Each path below is one point turned by a fixed rotation once a step. After each direction that follows a path, write how fast that rotation turns it, in degrees a step (0 if it stays still).
Each turn is a multiple of 5 degrees from 10 to 175, or 0.
Each row of a path follows its step; steps can be skipped.
path 1
step 0: [-31 -38 -31 -27 -20 -16   5 -42  18 -17 -29  -4  27  19  51 -35   3   9
   2  10   0   6 -15 -40 -24   7  15 -34  40 -17 -12   9 -51  27 -67  31
   2  15  -5 -34 -57  -2  53 -34  -8  38  15   4  20  20 -41  10 -13   6
  34   6  33   5 -42  15  17 -11   5  -8  21  43  12   4   8]
step 6: [-17  19  -4  26 -17 -33   7  -6   5  13  27 -17  10 -11  10 -21  -1   0
 -13 -24 -25  46  18 -57   8  -8 -19  -1  31  -7  44 -14  49  20 -30  23
  24  -7  46  40  12 -86  25  -4 -13  23  -4  68 -24   0 -12   1 -31 -16
  -9 -18 -34  50 -13   7 -12  10   0 -15   2  -1  -3 -43  44]
step 8: [ -2 -16 -28 -47  39 -25 -40 -29 -17 -32  -3  13  11 -42   0  -2 -11 -16
 -23   7 -18  31   5   6 -24 -39   3  -8  36   3 -51 -20 -24  16  10  64
  13  37   2   1  12 -26  28   7  -9 -31  31  23   8 -21   6  26 -56  30
  38 -47  18 -18 -10  -3 -13 -21  -8 -37   7  22 -32 -40  52]
step 11: [-36  29   1  10  10 -13 -23 -65 -14 -65 -49  33  15   7 -28  17   9  24
 -35 -18  -4  43   9  13 -31 -11   1  -3  -4 -44  12 -62  20  20   5  13
 -16  17 -16   9  31  14  41  -9 -20  35 -25 -39  25  11  11  25  -6  -6
   0  27   8  33   1  22  10  25  18 -21   4 -48  32 -57 -22]
step 14: [ -2  18 -47  11  23  11 -26  -8  48  16  29   8  31  17 -51 -45   3 -24
 -21  17   8 -28 -51 -15  -6  -4 -42  27   6  11   2 -63  16  25 -15  31
  38 -12  31   4   1 -26  11 -10 -72  20  22 -18 -18  10 -42  11 -18  24
  -5  12 -32  28  43  32  26 -19  19  21  15 -31   2  -5  19]
step 16: [ 47 -29 -53  13  -3 -32 -29 -21 -27 -19   7  19 -19 -54 -23  65 -14  -3
   0 -11 -25  12 -40  15 -17 -22 -33  -4  -1  18  22  -2 -11   8 -21   5
  19 -19  14 -38  35  -7 -20  16 -32  44 -11  -5 -28 -21  -3  20  -6  16
  44  15  36   1  51 -24  37 -38  40 -36 -20   9 -32  -1  25]
step 18: [ 19 -30  30 -13 -10  18   2 -50   8  -7  -9  -4  33  -1  27   3  -6  34
   9  16   4  15 -18 -19 -41   6  41 -48  16 -25   5 -19  23  -8 -40  11
  56 -19 -29  16   0  -3   0  24 -21  60 -13   1 -11  21 -21   1  15 -59
  32 -14 -36  -3  24  40  13 -13  41 -75 -17  39  10  17  -3]
step 21: [ -1 -12  -8  15  22   7  66  -5  36 -11  48 -14 -48  24  24  -5 -22  42
  -6  10 -47   2 -60  -8  -4 -33 -35  32   6  26  -6   7 -11 -37 -25   4
 -13  -4   1  19 -12  21 -13 -12  13  55  21 -16  17   0  -8   0 -23 -39
  36   9   5  17  43  29 -23   9  40  -8  36 -58  41  18   3]
step 26: [  9   9  23  16  41 -22  57 -12  14 -15 -11  10  -7  -4 -11 -35  -4 -24
 -36  55 -11   6  20  18 -34  27 -17 -19 -28  -9 -53   3 -50   3  12  67
  47  27 -44  -2   9   9  30  14 -34   0   8  -4   1  38 -28 -10 -14 -17
  -3  -8   2   2  26  21 -37 -22  31 -37 -21  37 -14  29  47]
[  3   3  -1   8  -8  12   2  17  10   1   5  12  -9  -2   3   7   6  12
 -10   0  -5   2  -2   4 -10   8   2  -6  -9  13  -3   6   2   5  10   4
   5   0  -2  -4  -9  -8   4  -5  -5   1  -9  -8   2   0   2  -1  -5   5
   9   0  -7  -1   1  -2 -10  -4  -1  -7   3   8   7  11 -13] => 10
[ -8   1  -6   6   2   4  -4   4   8   1  10   1   3   5   0  -3   6   9
   1  14  -6  -3   7 -10   2  -9  -6  10  -1  -7   7   7   5  11   3   0
   5   3  24  -4 -11  10  -8   5   2  -3  11   5  -6 -11   1   4  -7   0
  12   5   5   7  -2  -4   3  -4  -7  -2  -3   0  -1  -2   2] => 45
[ -1  -2   4   2   8 -13   0   5  -2   5   4 -16  11   5  -6   0   1  11
   2  -5  -2  -4 -15  -6   6   0  -1   8  -1  -4  -3   5   3   6 -10  -3
  -1  -1  -7  10 -12 -13   4 -12  -4   4   4   1   3   6   5   5   5  -3
   6   8 -14   0   6  -7   4   4 -11  -6   3 -11  -1   5 -11] => 100
[  1   0   5 -14  14   3   2   3  -9  -7  -3  -2 -18  -3  11  10   0  -5
   6   1 -15 -11  -6  -5   4   6   5  -3 -10  -3  -1   5  -1  -1  -7   1
   1   0  -3   9  -8   4  -3   0  -8  -2   2  -7   8   0  -4  12   2 -10
   7  -1  12   4   2  10  -2 -12  -1  -8  -1   6   0  -8   3] => 135
[  9  -3  -8   2  -4  -9  -1   0   9   5   3  12  -4   8  12  -8   0   5
   3   2   1   9 -14  15   1  -4  -5  -8   0   7   6   6   1  -5 -11  -4
   6  -6  -4   5  -6   5  -3   0   7   3   4  -1   5  -8 -13   3  13 -10
   6 -12  -2   2 -10  -2   8   3  -3   5 -12   2  -4  -5  -3] => 20
[-11   8  13   5  -5  -6  10  -3  -3  -1   9   5   0   7   7  -4   2   8
   5   2  -3  -2  -4   1  -2   6 -14  12   3  -9  -7  -6  -5   0  -4  -1
 -13   0 -15  -7   0   0  -3   0   5   1  -8   8   3   4  -1  -1  -6  13
   1  -3  11   7  -8  -2  -5  -7   0   2  -9   8   8 -13 -11] => 170
[  7  10 -15   2   8  -1  22  -2   3   9  -2   1  -3  10 -11  -4 -14  -2
   5   2   2  -5   6 -10  -8   0   6   8   2   0   4   3  -6  10  -5  -4
   4  -5  -9  -1   8   2  -6   0  10  -9  -5 -14  -1   0  10   1   3  -7
   6  -6   0   1  -4  -7   4  -1   3  -7   1   7   7   7   2] => 10
path 2
step 0: [ 41 -10  17  14 -92 -17 -33  31  18   2   3  21  28  31  -1  25 -28   6
  -6  11  34 -38 -26  23  21   7  22  53 -24 -80 -20  23   9  54 -19 -33
   4 -11  -4  32 -18  -5  68 -36  -6   5  11  -7  -5   0  -9  15 -11  17
   0  -5   1  40  -1  12 -26 -41  24  17   1  -2  53  16 -32]
step 1: [  17    0    9    8   19   26   19   36   18    9    1  -23   42  -24
  -33   22   17  -29   31   29   30  -24    2   -5   17  -22   13  -67
  -54   -1 -102  -16    4   11   14    2  -36   -3  -49   12   19   12
   13   20   -1  -42   -7  -35  -19   -6   -6  -39   27   71   28    8
   12   23   -9   -8  -29  -19   17   47  -12  -14  -26  -25   20]
step 6: [ 42  -8  14   3 -11 -73 -24  10 -36  18 -12  17  52  14  55  30  11   0
   4 -31  11 -11 -12   5  39 -21  -4  70 -11  46 -37 -16  18  -3  -7 -28
 -12  42 -14  22  83  40   3  49 -31  -4 -24   4  -9  38 -33   7   7 -13
  48 -16  17  15   6  25   6   1 -15  13 -52 -10  -9   3   0]
step 7: [ 14 -11  24  47 -33 -23 -31  28 -10  -8  25   5  -4 -34  -1   1 -35  29
  -3   2  37 -23  -2  22   8  22  11  -9 -31   5 -46  17  -5  10   0  13
  -3   3 -65  -7  47 -54  52 -41 -29  29  78 -39 -11  29  11   5 -57  31
 -30 -33   3  34  19  41   0  19  36 -15   4  18  18  35   7]
step 10: [  9  -6 -12 -32  37 -26 -38  23  35   7   6 -22  -5 -19  52 -23  -9   8
  -7  19  12 -31 -36  47  43 -34   4 -17 -38  44 -75 -14  19 -22  34  28
 -14  -2 -38  30  44 -14 -11   6 -46  21  28  22 -28  39 -19 -27 -27  62
  24  -7   5   5   6 -29  18  -5  11 -34 -39 -31 -11 -17 -33]
step 18: [ 47 -11  27  18 -81  13 -59  24  41 -10  -4   3  -1  17  31  -6  16  -3
 -29 -10  11 -48   5  13  19 -17  -5  28 -56 -25 -35  22  15 -44  22  -5
 -16  15   7  78   6   8  13   5 -25  25  40   1 -56  13  -6  15  -3   1
  -7 -62   2  50   1 -27   5 -30  -5 -29 -21   7  23   2 -15]
step 20: [ 19 -43  35  20 -23   6 -16  -3 -58  19  -9 -14  20   0  16  -8   3  14
 -21 -55  41  22  -4 -20  38   1  30 -18 -34  25 -25  -2   1  -1  11 -44
 -43   3  -7   1   8 -12 -17   9  28 -41 -16 -35  12  49  20 -12   3  22
   8  19 -20 -44   0  80  -2 -27  36  43  49  20  37  44 -57]
step 22: [ -5  18  11  26 -35  20 -15  32   1  23  18   3  14   0  16   2  16  26
   8   0  27  -7  21  26  43 -35  -6  28   3 -56 -33 -37 -12  42  -3  27
 -18  -2 -53   6  79 -26  21  29  10  29  10 -40 -59  15 -21 -21 -29  33
 -24 -42  13  -8  45 -56  12   3  -6  35 -46  24  40   5  21]
step 24: [ 36  16  17  15   4 -60  29  19 -17 -22 -31  27  31  54  -1 -15 -19 -18
   7 -38  13  10  31   1  33  10  36  10 -36  17 -32   3  44 -24  58 -36
 -11  23 -35  46  39  14  27  17  14 -33 -15 -11  36  31 -52 -52  18   6
  13 -19  33  -7  -5  55   9 -43  25  -8 -10 -45  -9  -5  -9]
[  6  13   2  -2  -6  -3   3  -5   9   1   2   4   0  10   1  13   0  -9
  -2   4 -10 -13  -2   2 -10   7  -4  -8  -4  -3   2 -15  -2   2  -4  -7
  -1  11   2   1   7   3  -9   4   4   8   1   8   9   4  -5   0  12   1
  -3  -2  12   5 -14  12  -2  -4  -5   6  -4   0   5 -13   6] => 140
[  4  -3  -4   5   1   9   7   7  -2  -6  -1  -9   2   3 -10  -4  -2   1
  -3 -10  13  -5   7  -5  -3   5  -4 -11  -7  -2   5 -11   8  -1   7   2
  -8  -4   3   5   6  -9  -1  12  13  -5   2  -1 -10   6   3  -5  -8  -8
 -14 -12   0   3   4   5   4  -7   9  -4   4  10  -6  -5  12] => 170
[ -6  -6   0   8   1  -3   2  -8   8  -2   9   9   1  -6  -4   0  12   2
  -6   0   1   5  -6 -11   0   5 -13   2   3  -2  -6 -14  -3   1   0  -9
  -1  -2   0  -4  -4  -1   1   9 -17   8 -10  -9   5  10   6  -4   0 -11
  -8   7   8  -8   0  -2   8  -5   5  -3 -11   9   2  14  -3] => 45
[  0   9   4   4  -4   8  -2  -2   3 -15  -5   5   5  -4  -4   0  -2  12
   8  -6  -1   1   8   3  -2  -4   3   6  -3   0   0   6 -15  -8 -10  14
  -4  -2   1   3   3   4  -9   8  -2   2  -3  -1  -6 -17  -3 -15   6 -19
  -3  -1   8   4  -2   0   9   3  -4   7  -5   0   0  -1 -11] => 110
[  4   3 -13 -14   1 -10  -4   2  -4   9   2   4 -14  -8  -5  -3  12   2
   5   5   1  -6   6  -8   5   7   4   0  -8  -3  -3   2  -3   6  -4  -2
  16   2   1   9   4   4   6   1   2  -4  13  -6   4   5   3 -14   2  -9
  -5  -3  -6  12   5  -4   2  -2   3   7 -15  -9  -4  -3   0] => 120
[ 14   5  -4  -4  -4   9   0  -6  -1 -15 -12   8   4   3  -3  -6   9  -1
   6  -2  -1  -1   0   1   0  -5  -2  18   0   2   5   5  -3  -2   0  -8
  10  -2  13   2  -6  -2   3  11  -1  -8 -10   3   6  15   7   3   3   3
   1 -11 -13  -1  -7  11 -11  -2  -6  -8   1   2   4   2  -1] => 120
[  6   8 -10  11   5   4  -8   5  -6  -1   1   7   0  -2 -15   2  -9   9
  -8  14  -1  10   3  -5   3  -5   0  -7   1  -6  -4  -4   5   5 -10  -4
   5   4  -6  17   2  -1  -1   8   3  -1   3  10  11 -12   3  13   5   2
  -1  -3   0  -8  -2  -3  -6   0  10   0   6   3   1   9  -8] => 95
[ -3   5   4   5  14   2  -7  -2   5  -2 -16 -10  -4  -4  15  -4  12  11
  -8  11   7   2  -9   2   7   9   4   4 -12   2   9  -4   9  -6   0   3
  -3  12   9   7  10   3   1   3  -3  -7  -9  -6   7  -5  -7   5  -1   3
  -4   3   2   0   0   3   4   8  -4   2  -3  -3  -8   3   7] => 95
